One hidden turn or mirror swaps the rows below in pairs. Which row is each named row swapped with?
The rows were stretched afterwards, more along some directions than others.
Pafu: -61 120 208 -252 -26 -74 120 27 221 -37 -285 -111 166 -70 -53 -166 -194 -22 151 133 294 13
Fep: 28 152 194 176 -271 13 200 221 276 62 307 117 307 -251 -143 67 -174 -28 127 295 -237 94
Vevi: -264 153 -96 -221 -62 -139 -169 -185 40 51 -6 210 -154 -209 68 114 -32 -114 246 -124 71 3
zumin: 197 219 274 -18 -35 -197 -63 219 322 -5 150 -312 344 165 -100 -68 -302 -46 29 357 36 96
gup: 80 213 -106 142 -88 -147 -381 257 220 -40 104 61 162 51 86 47 -95 -66 219 176 -110 -109
datoz: -183 87 -18 125 117 -218 -459 -84 141 41 36 129 -162 -116 320 161 13 -19 295 -5 -165 208
dapab: -272 -166 -139 45 -103 -126 -220 147 4 -149 -31 157 27 -38 77 101 40 -47 15 -278 -318 -44
mol: -70 182 -142 215 122 -140 -47 272 -141 -90 -193 281 73 -263 165 288 -5 64 290 -135 -308 239
Gidi: 305 329 137 -316 -92 -195 -160 64 350 -124 155 6 170 59 -87 -52 -290 -247 312 271 -58 104
kor: -38 110 -126 103 166 -91 -49 238 -49 -123 -248 285 82 -178 198 271 -18 55 314 -174 -295 159
bam: 105 360 182 304 10 -60 43 -28 182 135 -20 195 118 -119 120 -33 -58 -207 341 314 -275 -13
detog: -36 -66 130 133 -174 -98 -187 148 160 -57 100 -94 169 68 -81 -33 -119 -132 -62 -93 -200 -200
zami: 18 61 -55 -66 15 -45 -365 209 159 -22 26 -78 81 -50 152 -5 -91 78 168 157 145 -5
Rubu: -103 178 134 305 10 -94 39 38 118 20 -297 192 130 -111 157 59 -37 -132 277 14 -259 -65
kovi: -154 31 124 -259 19 -87 41 51 218 12 -253 -8 41 -60 51 -134 -73 50 59 79 259 36
Mit: -294 -21 -55 192 30 -56 318 32 -73 230 -71 -270 76 -118 13 -30 50 141 -133 49 99 91
Nuz: -52 51 139 139 -211 -24 390 255 160 94 49 -105 394 -257 -161 -5 -122 142 -30 278 -84 222
rov: 166 262 235 -281 -57 -144 77 85 327 -68 -82 56 225 -5 -135 -181 -236 -87 233 289 139 80
borag: 28 143 174 103 -311 39 96 229 278 -8 301 194 325 -257 -57 80 -165 -21 163 304 -257 138
dezaf: -186 43 -118 -210 97 -53 -190 86 157 -33 -276 -68 59 -136 178 -85 -29 67 166 34 289 116
Fol: 32 -6 132 66 -150 -33 -203 127 211 -50 135 -121 204 164 -62 -90 -141 -161 12 -21 -172 -226
repe: -152 120 -76 -159 141 -90 -63 79 173 -43 -341 -217 88 -79 159 -90 -105 162 151 92 294 132
rolu: 199 165 99 18 -105 -31 -26 351 118 -36 77 210 205 -204 -85 124 -123 75 201 143 -66 265
sil: 176 149 250 24 -49 -190 -120 189 317 29 115 -280 312 200 -106 -46 -267 -81 25 202 -3 -21
peve: -129 86 -13 131 106 -194 -507 -39 133 -12 87 204 -131 -94 350 208 18 -60 324 -41 -260 135
gano: -106 11 -146 28 -31 -184 38 305 120 -27 -33 112 179 -187 96 121 0 266 126 232 -82 422
tose: -196 -200 -122 120 -126 -141 -281 183 133 -102 35 138 47 67 41 88 25 -55 -1 -281 -315 -138
vib: -216 123 46 247 132 -276 -102 -49 6 158 -207 108 -13 -124 184 96 70 106 77 -40 -35 240
Fodub: -90 142 -91 153 127 -78 -81 116 47 -92 -330 258 20 -154 202 245 -31 -16 370 -223 -303 89
gan: 65 169 -67 172 -36 -77 -33 425 39 -122 -69 416 240 -141 85 252 -63 119 243 -56 -291 196
Rulol: -169 18 138 145 -244 -25 389 200 139 165 75 -117 309 -199 -182 -18 -122 124 -103 196 12 123
nutaz: 221 347 210 235 -83 -41 -4 91 258 230 147 184 180 -119 151 -17 -66 -53 283 597 -160 243
Labu: -63 126 173 209 -241 19 428 242 145 118 121 -6 351 -231 -159 -24 -99 78 -25 278 -88 123
mov: -163 165 19 309 54 -90 105 24 90 82 -225 302 1 -112 194 116 64 -89 210 -88 -296 -115
Mabon: 140 131 228 -5 -91 -186 -138 218 348 -16 166 -227 309 191 -155 -88 -271 -99 -4 191 -24 -59
por: 400 348 147 -198 -137 -145 -182 145 313 -133 163 235 180 76 -57 -22 -208 -212 301 273 -135 6
vetum: -176 40 -128 -91 125 -31 -184 165 125 -66 -173 -11 89 -14 251 -67 -41 177 166 91 173 67
nit: -16 237 -92 113 116 -149 -102 285 71 -114 -208 321 148 -159 156 312 -45 54 359 -163 -265 174
sego: 264 356 249 -7 -29 -218 -33 219 285 -11 170 -293 340 81 -71 -35 -282 -36 76 382 30 189
lif: 40 211 -60 297 -160 -201 -183 319 189 1 73 325 256 -55 -15 177 -63 -41 225 114 -289 -19
vamaf: 85 195 179 77 -243 -73 -212 187 361 -43 361 205 204 -93 16 154 -204 -148 352 281 -338 76
femog: -110 102 -54 -162 91 -64 -334 144 232 -52 -99 -47 64 -76 209 -8 -72 123 243 100 226 62
bos: -117 387 -141 -171 105 -289 1 -21 53 16 -75 2 5 -115 93 183 -128 -14 240 5 59 291
zemom: -130 341 -94 -198 88 -262 31 54 88 32 -47 13 83 -104 121 160 -125 74 200 93 111 345
ves: -166 39 -125 -122 82 -117 -320 160 109 -98 -80 -59 19 40 147 -65 -83 111 175 17 217 -23
dati: 168 392 167 333 -30 -101 64 40 262 190 147 75 203 -102 151 -14 -98 -104 293 514 -262 256
domo: -224 30 -88 138 -58 -13 342 109 -39 232 -27 -215 132 -225 -16 3 26 130 -144 108 82 190
tep: 75 170 197 144 -253 -10 2 202 303 -40 352 204 266 -151 -48 126 -204 -107 255 291 -350 66
mepef: -131 131 -173 225 131 -138 -15 155 47 -30 -325 336 70 -143 158 256 35 -44 347 -269 -274 32
finu: 178 116 162 -112 -132 16 -166 188 159 33 167 60 132 -142 -123 -46 -124 -12 120 194 180 83
zepo: 67 190 -181 94 107 -40 -362 24 -56 -19 107 51 -108 102 246 101 17 -215 211 -75 -250 -70
foto: 33 -28 173 31 -149 -134 -257 177 251 -75 108 -128 189 161 -98 -67 -157 -176 17 10 -149 -229

gan pairs with -> zami
Labu pairs with -> foto
kor pairs with -> vetum
detog pairs with -> Rulol
gano pairs with -> zepo
zumin pairs with -> tep

